The rows of T fall into a few groups, which share some directions, and each row is roughly a mix of its group's hidden directions.
T, 128 rows:
[[-20  21   1  -4   2   8  19   7  11 -12  -6  10  -1]
 [-12  -2   1 -18   6  -6 -24  -6  -6  18 -13   6   5]
 [ -6  20  -2  -4   1 -15 -22 -13 -14  11  -2   7   3]
 [-17  -1  -1  -4   0  -6 -20   0  -7  22 -17   8   9]
 [ 10  13  15   4   6  -9  -8  -9   9   3  29  -1   2]
 [  1   6   8 -27   1  -4 -24  -2  -3  16   1   6   0]
 [ 15  18  15  -2  -9  -9   4  -6  17  -7  14  -2 -13]
 [ -9   4  11  -3   3 -21 -14  -2 -14  24 -10  -3   1]
 [ -3   6   6   4   1  -7  -5 -19 -11   7  31  -3  -6]
 [-11 -21   0 -11   5  -2   8  -2 -21   4  -6 -15 -15]
 [ -7   8 -13 -16   4  19  -6  -4  10 -20  14   2  -5]
 [ -6  -1  -6 -13   2 -11 -20  -9 -22  12 -16  -1  -2]
 [  9  21   0  -8  -6  -4  -3 -14  10 -18  13  -3 -16]
 [ 10  18  10   7  -7  -4  -8  -1  27  -1  15   4   0]
 [-30  11  -8   6   2   5   8  14  -5  -6   4 -12 -10]
 [ -6  14  15  -4 -13   1   6  -7  22  10   2  20   0]
 [  3  18 -13  13   5 -13  -4   6 -11 -17  -6 -18  -6]
 [ 13  -3  10  20  -5  -9  14   3  16  -9   6 -16 -11]
 [ 27  -8   4   3  -4   9   7   5  23 -11   6   3   5]
 [  2 -14  -6   5   5  -4 -16  20 -11   8  -3 -23  -2]
 [ -1 -13  11 -10 -10  17   8  -5  20   9  12  15   0]
 [-15   2  -6 -15  16  -9 -17 -15 -13  -4  -4 -12  -8]
 [-24  17  -5   3  -2   7  14  -7   0  -3  -6  21   7]
 [ 11   1 -16   1  -4  24   5  14   0 -13  13  10  10]
 [  0 -12   8 -10 -12  18   5  -7  20   5  15  14  -3]
 [ 24  13  -1  -5  -8   1   2  -7  11 -20  14  -2 -12]
 [ 15 -24 -10   1   7  13   8  15  -4  -9 -11  -5   9]
 [ -6 -10 -17   8   3   3  -9  21 -20   6 -11 -11   6]
 [-15  13 -12 -13   8  -1 -14  -1 -21   4 -12   9   8]
 [ -2  11  11  10   6 -11 -10 -12   0  12  28   1   5]
 [ 36   3   0  -6  -7   0   0   0   1 -13  11  -3  -6]
 [ -8   1   6 -30  -1   5 -14  14  -4  17  -4   4  -2]
 [  8  17  12 -12 -16  -4  -4 -12  16   6   0  18  -5]
 [ -7  24   8   3  -9   0   5 -11  20  -3  10  17   0]
 [ 10   9 -23   0   3   2 -21   5 -20  -9   1  -3   7]
 [  1  -1  -5  -2  20  -1  13 -19  -8 -20 -11   6  10]
 [ 27  -7  -1 -17  -4  -7  -9  -4 -16  -2  -1  -9 -12]
 [ 11  25  -3  10  -7   4  14   3   7 -18  11   9   2]
 [ 30   3  11  -2  -2  -7 -13  -8  18   0   8   6   7]
 [ 11   7  15   7  17  -4   2   2  14  -4  24  -2  12]
 [ 16   4   2  22  -4  -9   9   8  10 -14   4 -18  -8]
 [ 18  -2  -9   8   4  14   6  16  15 -18   0   3  14]
 [ 20 -20   0  -3   7   4   0  13   2 -10   4 -22  -6]
 [ 14  19 -17  12 -13  -6 -19   5 -10  -4   1  -3  -2]
 [  0  -5  -7  25  -1   5  25   4   5 -18  -1  -7  -1]
 [-20  -1  -2   4   0  -8 -18   0  -1  19 -21   4   8]
 [ -9   0  -4 -24   3  -1 -14  -5 -13  10 -21  10   3]
 [  9   2  16 -12   1  -1  13 -24  15  -7   5  13  -2]
 [ -2  14 -20  -5  13   0 -15   7 -20 -11  -7  -3   9]
 [-14  25  12   1  -5  -6   0 -13  17   2  12   9  -5]
 [  7  20   8   2  -6   1   3 -11  24  -7  10  17   4]
 [ -4 -17  15 -13  -7  10   2 -12  18  12  11  10  -5]
 [  4  -6  -1   7 -11  12  15  28  13  -6  -5  -8  -6]
 [  1   9   4 -11   0  -8 -14 -22 -15  10  20   6  -5]
 [ 12  14  17  -4  -3 -11  -9 -18  19   4  11   9   0]
 [ 12 -25 -11 -13  -1   9   3   5 -16  -4 -15  -5  -3]
 [ -9   0   3   2   9 -23  -5 -11 -17   3 -10 -19 -12]
 [-13 -13 -14   7  11   2   1  12 -20   0 -18  -9   7]
 [  8   2  -7   9  -5  16  25  13   6 -17   3   8   5]
 [ 19  -6  13  -8   6   3  11 -12  23 -12   3   9   4]
 [ 29 -14  13  -2  -2  -3  -3   3  11   2  14 -11  -5]
 [-25   1  -4   3  -4  -8  -9   6 -19  18  -4 -10  -9]
 [ 16   9  15   6  14  -7  -5   2  21  -3  15  -1  13]
 [ 25   7   2   4  -7   1  -7  -6  17  -1   2  19  15]
 [  7   3  -4  15   8 -21  -5   1 -15  -6  -7 -23  -6]
 [ 16  14   5   7   0 -10 -23   6  17   2  13  -8   1]
 [ 26  -4  -8  -3   4  -6 -11   2 -26   0   5  -7   3]
 [ -1 -15  17  -7  -8  10  10  -6  24   9   9  10  -2]
 [  2  -7  -9 -18   0  -7 -16  -8 -24   7 -17  -2  -4]
 [  5   7  11 -25   1  -5 -22  -2   1  15  12   3  -4]
 [-14   9  -6  -3   1   7  14 -13  -6  -4 -12  25  12]
 [ -1   7  -4 -11   1 -12 -25 -14 -19  13  -4   5   2]
 [ 20  14   2 -14 -11  -1  -1 -13   9 -14  11   2 -15]
 [  4   3 -11  -6   8  23   5  13  10 -20   9   7  11]
 [  0  -5   5 -20   9   0 -17  13  14   7 -21   1   8]
 [ -5 -25  -1  -9   7   1   6   5 -18   0  -5 -20 -12]
 [-34   4   4   7   9  -8  -8  -4   4  12  -5  -4   2]
 [ 16   3   1  12  -5  12  21  13  13 -14  11   5   5]
 [-16  -3   3  20 -11   2   5  13   4  11  17 -12 -10]
 [ -9  -3   3  -2  -9   4  -8  27  14  14 -17  -3   0]
 [ 19 -24  -6   0   5   2  -7  14 -10   0  -5 -17   1]
 [-12   5  -2  -7   4 -16 -19  -7 -18  15 -16  -1   1]
 [  2   8   5 -12  -3  -9 -20 -19 -11  13  17   4  -5]
 [ -3 -14   2 -12   4 -10 -20  -7 -18  21  -8  -2   2]
 [ -6 -18  19  -5   0  -2  10  -3   0  24  -8  13   9]
 [ 10   1 -16  -4   7  21  -4  14   2 -16   8   8  16]
 [-17  10 -11   4  -1   9  12  -4  -8  -3 -13  22  14]
 [-20 -12  -2  13   4  16  16  11   7   4  -2   9  15]
 [  3   9   4  28  -5  -8   6  -8   8  -2  23  -6  -3]
 [  8   1   3  17   8 -20   2   0  -3 -10  -3 -26 -11]
 [ 13   4 -16   4  -6  22   6  16  -1 -13  11  10  10]
 [  3 -15  -6 -20   0  -5 -14  -8 -17   5 -17  -9 -10]
 [ -1 -17  -8   1  10  -3 -12  18 -16   5  -7 -22   0]
 [ 11  -4   0   6  -8  10  18   7   0 -12  24 -10 -14]
 [ -7 -24  22  -7   7  -2  12 -11  11  11   2  -3  -5]
 [ -2  18 -23  -4  -2   9 -11   0 -10 -19   9  -4  -7]
 [-16   6 -13   3   1  11  13  -1  -9  -5 -14  21  15]
 [ -6 -14  -2 -23  12   2 -12   1   2   0 -25  -3   1]
 [  0  -6   2   6  10 -22  -7  -9 -17   2  -7 -22  -9]
 [-13 -10  -8  -7  -3   6  -3  15  -1   6 -32   2   2]
 [  2   1  -2  26 -12   4  20   8   5  -8  13  -9  -8]
 [ -9   1   3 -23   1  -3 -22  -6 -12  19   1   5  -2]
 [  7   5   1   7 -10  16  17  11  23 -12  10   8   1]
 [ 22 -13  21  -3  -1 -10   0   6   7  11   9 -13  -7]
 [ 21 -18  -8   1   7   2  -9  18  -6  -6  -2 -18   2]
 [ -1   0   3 -26   3  -3 -24  -1  -3  14 -13   7   3]
 [ -7  -1   3 -11   4  -5 -23   9   8  17 -21   5  10]
 [ 33  11   4  -3  -8  -5   4   2   1 -13  10  -4 -10]
 [ 27 -21   6 -12  -9   7  12   9  -3   2  -2   0  -4]
 [ 11  10  14  -5   2 -10 -18  -9  13   7  22  -4  -4]
 [-21  -7  19  -9   8 -12   9 -14   5  11 -10  -3  -8]
 [  3  -1  11  -2  -9  10  22  -4  23 -11  12   4 -11]
 [ -5 -14  20  -1   3 -14   3 -16  14   7   1 -14 -15]
 [  2  17 -11  10   5  -8  -2   2   0 -24   2 -20 -12]
 [  0  -8 -13  15  15   4   5  11  -8 -18   8 -21   1]
 [ 20   0   4 -14   5   9  15   1   2 -19  18  -4  -7]
 [ 17   2  -2 -17  -2 -13 -17 -10 -17  -1  -3 -10 -13]
 [ -7  -9   0  12  -2  18  24  15  10  -2   1   9  11]
 [ -2  -9  -6   4  11   8  18  11   6 -17 -24  -1   9]
 [  4  -7   8 -24  15  -2 -18   4  15   1 -13  -4   5]
 [  8   8   5   4   5 -10  -5 -24  -6  -1  28  -1  -2]
 [ 12   3   7  22  -1 -12  13   6  11 -12   1 -19  -8]
 [ 11  14  -4 -15  -2 -14 -18 -14 -15  -3  -2  -5 -12]
 [-18  13  -1   9  -6 -10 -19  11  -5  16   6 -13  -8]
 [-11   1   3 -17  12  -8 -20 -16 -12  14  -3   7   6]
 [-36   7  -5   4   3   1   1  -2   0   5 -16   7   4]
 [ 18   1  -4 -17  -1 -12 -16  -9 -19  -2  -5 -10 -12]
 [  2 -19 -15   0   8   7   1  15 -21  -2 -14 -10   6]]

Each list below has three rows that fit no group; the rest each fit one group, if only roughly. Name those rows in the order they come.
- Q_488: [-28   1  -9  -2   0   3   9  -4 -24   6 -10   6  -1]
- Q_815: [ 11   4  -9  15  -1  13  15  24   4 -13   0   4  12]
- Q_64: [-15  10   4  -6   0 -20 -13 -14 -11  13 -14  -3  -9]
- Q_198: [  0  23   9 -11 -13  -1   0 -13  16  -1   6  17  -7]
- Q_221: [  9   1   1   5 -13  14  10   1  25 -12  18   3  -7]
- Q_739: [ 11   1   3  17  -4  -7  21   6  11 -17  -8 -14 -11]
- Q_633: [-15  -6  10  11   4   9  19   3  18   5   1  14  14]
- Q_858: [ -3   2   7 -21   2  -8 -25 -13  -2  13   9  -4 -10]
- Q_27: [-13 -10 -10 -12  10   4   3  -3 -12  -4 -29   5   7]
- Q_178: [ -6   3  -3 -17  -8  -9 -16 -11 -13  12 -21   6  -7]
- Q_783: [-11   4 -11  -5   0 -11 -27  -3 -16   7  -6 -13  -9]
	Q_739; Q_633; Q_783
- Q_327: [  8  -6  -9   3 -22   4  -4  20   4   1 -21  -7 -11]
- Q_742: [ -4   4  11   5  -4 -26  -6 -13  -5  10  -8 -14 -16]
- Q_614: [ 14 -15  -8   5  11   5   1   2  -5 -17  15 -22  -5]
- Q_344: [ -9  23   7 -11   8  -6   4 -23   6 -11   7  11  -2]
- Q_909: [  6  26 -15  12  -5   1  -1  13   2 -20   1  -3  -1]
- Q_758: [-18  -6   5 -26   5  15   1 -10   8   4   6  14   1]
- Q_349: [  3   9   2  23   2 -19   7 -11   5 -14  -2 -16  -9]
- Q_524: [ 13  -4  -7  21   4  -4  20   3 -10 -18  -1 -12  -1]
- Q_49: [ 15  -8  10  -7   4 -19 -18  -2  -8  13  -1 -17  -7]
- Q_109: [-24  10   5 -12   4 -13  -4  -9 -12  11 -17   2  -5]
- Q_922: [  0  -5   8  -9   0  12  22 -12   0   2   2  26  11]
- Q_973: [ 14  -4 -11   7   7  -7 -22  16 -14   3  -4 -15   7]
	Q_349; Q_524; Q_922
- Q_132: [ -3   6 -15   5  13  -9  -9   6 -28  -5  -9 -11   5]
- Q_316: [-17   5 -11  21   0   3  20  11  -9 -12  -1 -10  -5]
- Q_259: [-15   8   5  -7  -4  -7  -6  -3  -7  20 -20  18   8]
- Q_878: [ 6 -4  4  0 -8 18 20 18 21 -7  1  8  2]
- Q_136: [ -5  -9 -12  10   0  19  19  15  -5  -6  -6  11  15]
- Q_552: [ -3  -1  -2  21   5  11  13   9  17 -13  19  -5   6]
- Q_399: [-13   1   2  26   8   6  10   8  10  -2  19  -2  12]
- Q_314: [  3  17   5   4  -6   0  23 -14  10 -12  -3  19   2]
- Q_537: [ -8   7 -10  -2  16  -9  -8   2 -29   2 -11  -2  10]
- Q_931: [  5  13   7  -2  -4  -8 -15 -16  -2   9  28   1  -6]
- Q_813: [-12  12  -6  -5   8 -16 -22 -14 -16   3  -3  -7  -5]
	Q_316; Q_878; Q_314
- Q_142: [  9  -4  -4   2   5 -13 -27   8 -15  13  -3 -14   4]
- Q_639: [  5  -2  -1 -13  14 -11 -21   8  -9   8 -20  -5  10]
- Q_436: [ 10   2   6  24   4   0  12   6  22 -11  11  -4   8]
- Q_647: [  0  -3   1  23  -7   5  13  23  10  -1  11 -13  -3]
- Q_952: [ -4  15 -22  -6  -5   1 -24  -3 -18  -2  -1   2  -1]
- Q_521: [  4   4  -2  23  -4   1  10  15   4  -9  19 -18  -8]
- Q_357: [-23   6  -1  -4  -6   3  17 -16 -11   4  -7  18  -1]
- Q_696: [-13  -2  -5 -12  -1  -4 -18  -4  -9  15 -24   9   6]
- Q_770: [-21   9  -5  -1   2 -11 -14  -7 -22  15  -8   4   3]
- Q_32: [ -5   1   8   2   1 -24 -11 -10 -16  18 -12  -6  -5]
- Q_518: [ -4  13  -4 -24   4   2 -20  -8 -12   3  15   4  -5]
	Q_639; Q_521; Q_518
